Named moves come first, each a turn or a mirror and shown by rows before and after it. Which of them, in which order, take the first row of each pair that follows to the second? Write the first one first, as in the answered first pair.
zofu (before => after):
9	7	-5	-23	6	2	-8	1	7	-3	-4	-20	22	-11	-11	2	-2	6	14	-4	5	6	-9	9	-1	14	-23	10	-4	25	1	-4	4 => -4	-8	-12	-16	-7	-2	-13	4	3	-2	-15	-9	20	6	-11	16	3	12	8	-12	-16	0	-16	8	19	-4	-6	10	9	11	-9	-1	18
16	6	-7	12	-10	1	25	-7	-20	8	-11	-4	6	12	17	17	-32	-3	5	17	-29	-17	-9	-12	-19	0	-7	0	4	-7	-3	-14	22 => 21	13	-5	10	-5	2	27	-8	-19	8	-5	-9	6	4	16	11	-33	-5	7	21	-20	-15	-6	-11	-27	8	-16	0	-2	0	1	-15	16
8	2	-4	14	-7	0	16	-2	-2	10	5	8	-3	-1	1	6	-7	-5	-16	16	8	-1	9	-7	6	-11	1	-9	-6	-17	-11	-4	-16 => 9	4	-4	13	-6	0	16	-3	-1	11	6	7	-3	-2	1	5	-7	-5	-15	16	10	0	9	-6	3	-9	0	-9	-7	-15	-11	-4	-17
der (before => after):
22	3	11	-5	-18	16	-11	-7	-2	7	6	1	-13	0	-7	19	-3	7	9	16	-11	-14	8	-2	-20	1	-1	-10	3	-23	10	-20	12 => 3	1	2	-1	0	19	-10	-12	3	0	-3	-5	-17	27	-10	13	1	10	18	-11	-4	-7	16	6	16	-22	9	-13	19	5	7	-12	10
2	5	-12	-4	6	0	13	2	0	-14	-4	-6	14	7	-8	2	1	-3	12	2	3	-12	-4	2	-5	19	-6	7	-5	8	1	-4	15 => 1	5	-13	-4	7	1	13	2	0	-14	-5	-7	13	9	-8	2	2	-4	14	0	3	-11	-4	3	-4	18	-5	8	-4	10	1	-2	15
8	-3	-10	6	0	3	12	-10	-13	12	17	-2	-2	-24	19	3	3	-14	-13	13	9	-13	-4	-14	-1	27	-5	10	1	-7	4	12	-24 => -9	-5	-17	10	14	6	12	-13	-8	6	10	-8	-5	-1	16	-2	7	-11	-6	-10	14	-8	3	-6	27	7	4	7	14	16	2	18	-26
Sanug (before => after):
-20	-5	-12	13	-19	4	1	0	2	6	0	9	-3	-17	0	6	2	-2	-26	5	-10	7	1	7	17	-5	10	-9	1	13	-3	4	-26 => -25	-9	-12	4	-13	0	5	3	2	-1	-8	5	8	-9	-3	1	5	-2	-22	-6	-11	6	-11	12	25	0	9	-4	5	22	-5	3	-16
-10	6	-16	30	-12	4	14	11	-19	-6	0	1	5	-2	1	4	-5	-13	-12	6	2	4	-5	-16	-5	-18	8	0	-5	6	-1	23	10 => -11	3	-1	12	-1	0	9	13	-14	-13	-6	-9	16	10	-6	-6	2	-11	1	-10	3	7	-17	-4	9	-10	0	1	6	29	3	14	24
21	10	20	-8	2	-7	-8	-6	2	1	12	6	-3	-19	0	2	5	4	6	-2	18	10	10	12	-1	7	-9	-4	0	-10	1	-23	-3 => 12	3	-6	3	-6	-9	6	-7	-6	-1	7	15	0	-21	8	9	-1	0	-8	6	12	3	10	2	-10	5	5	5	-13	-29	-10	-11	-6
Then:
Each pair is two moves apart.
-1	12	-6	13	7	17	7	-24	10	-2	15	-1	-12	16	0	1	-17	-5	11	14	12	-6	17	-5	-6	-9	-18	-9	-3	6	-3	9	-14 => -8	0	-9	18	-8	13	2	-20	5	0	6	11	-12	27	0	16	-13	1	4	12	-9	-12	8	-7	3	-20	-6	-8	5	-13	-11	10	-2 -> der then zofu
7	7	2	18	11	2	-21	0	1	12	5	3	-18	-9	3	12	3	8	-4	2	10	18	12	-3	11	-24	-3	-6	8	-1	-5	1	-18 => 11	4	4	18	1	-1	-23	2	-2	15	6	8	-17	-13	3	17	2	8	-8	10	2	14	6	-5	3	-21	-3	-4	6	-14	-6	-1	-14 -> der then zofu
-2	5	25	-4	2	-6	-5	-13	7	22	-4	-22	2	17	-7	-14	6	-16	-3	-1	14	2	-8	13	14	-6	-11	-21	20	24	1	36	1 => -13	-3	-9	11	-9	-8	14	-15	-5	21	-10	-8	5	15	4	-2	-2	-21	-23	10	8	-8	-8	-1	2	-10	7	-10	3	-2	-15	53	-4 -> Sanug then Sanug
-16	-9	-26	1	2	-14	7	2	-23	-6	-1	12	0	-7	5	-9	6	-10	12	-5	20	16	-6	5	4	-2	-17	10	-10	6	-11	13	-5 => 0	-3	-4	-7	-2	-15	-3	4	-20	0	9	8	0	-21	1	-9	7	-9	17	5	20	18	-10	6	-10	11	-32	5	-11	3	-3	2	-3 -> Sanug then der
1	-33	7	11	3	-1	-10	14	-13	-9	11	1	6	14	0	16	-12	11	-6	2	-17	-7	-12	7	2	-13	-7	1	-7	-2	-5	-19	6 => 5	-29	10	15	0	2	-14	12	-12	-4	17	1	-1	7	0	18	-13	11	-6	7	-16	-5	-4	6	-2	-16	-9	-5	-6	-6	-1	-20	-1 -> Sanug then Sanug
22	-16	37	-38	-1	1	-14	-12	-7	-4	2	-12	22	10	-17	-13	-7	10	14	-6	-4	4	-21	15	0	37	-21	18	-7	18	6	-23	24 => 16	-16	-11	2	-27	5	7	-19	-24	7	8	14	5	-10	4	11	-24	2	-21	28	-11	-8	0	-13	-32	22	6	25	-36	-37	-11	3	-1 -> Sanug then Sanug
-4	-18	-4	-4	9	-5	20	-4	-14	0	-4	8	17	3	-8	1	5	6	-9	8	0	-3	-19	14	-12	15	-22	4	-12	5	-14	-7	16 => -12	-21	-7	-2	13	-3	20	-5	-13	-3	-8	6	17	15	-9	1	7	8	-6	-3	0	-1	-16	17	2	4	-17	3	-5	12	-16	-4	17 -> zofu then der
5	10	-7	13	4	1	-1	0	7	17	9	6	-10	-8	5	0	-1	0	-10	9	16	7	18	-7	-6	-13	2	-7	-4	3	4	9	-20 => 2	2	-8	16	-9	-2	-4	2	4	19	4	14	-11	-4	5	10	1	3	-15	11	2	3	11	-9	-3	-18	9	-7	0	-13	-1	9	-12 -> zofu then der
6	18	20	1	-2	-10	7	5	-12	3	15	-1	-4	-29	13	-16	-3	0	-11	10	26	5	11	2	-17	16	-15	9	-7	18	8	4	-10 => -23	-1	7	12	-5	-12	2	6	-13	-3	-5	9	-8	12	11	-3	7	10	-12	-21	6	3	8	8	32	-21	14	8	20	20	-7	13	4 -> der then zofu
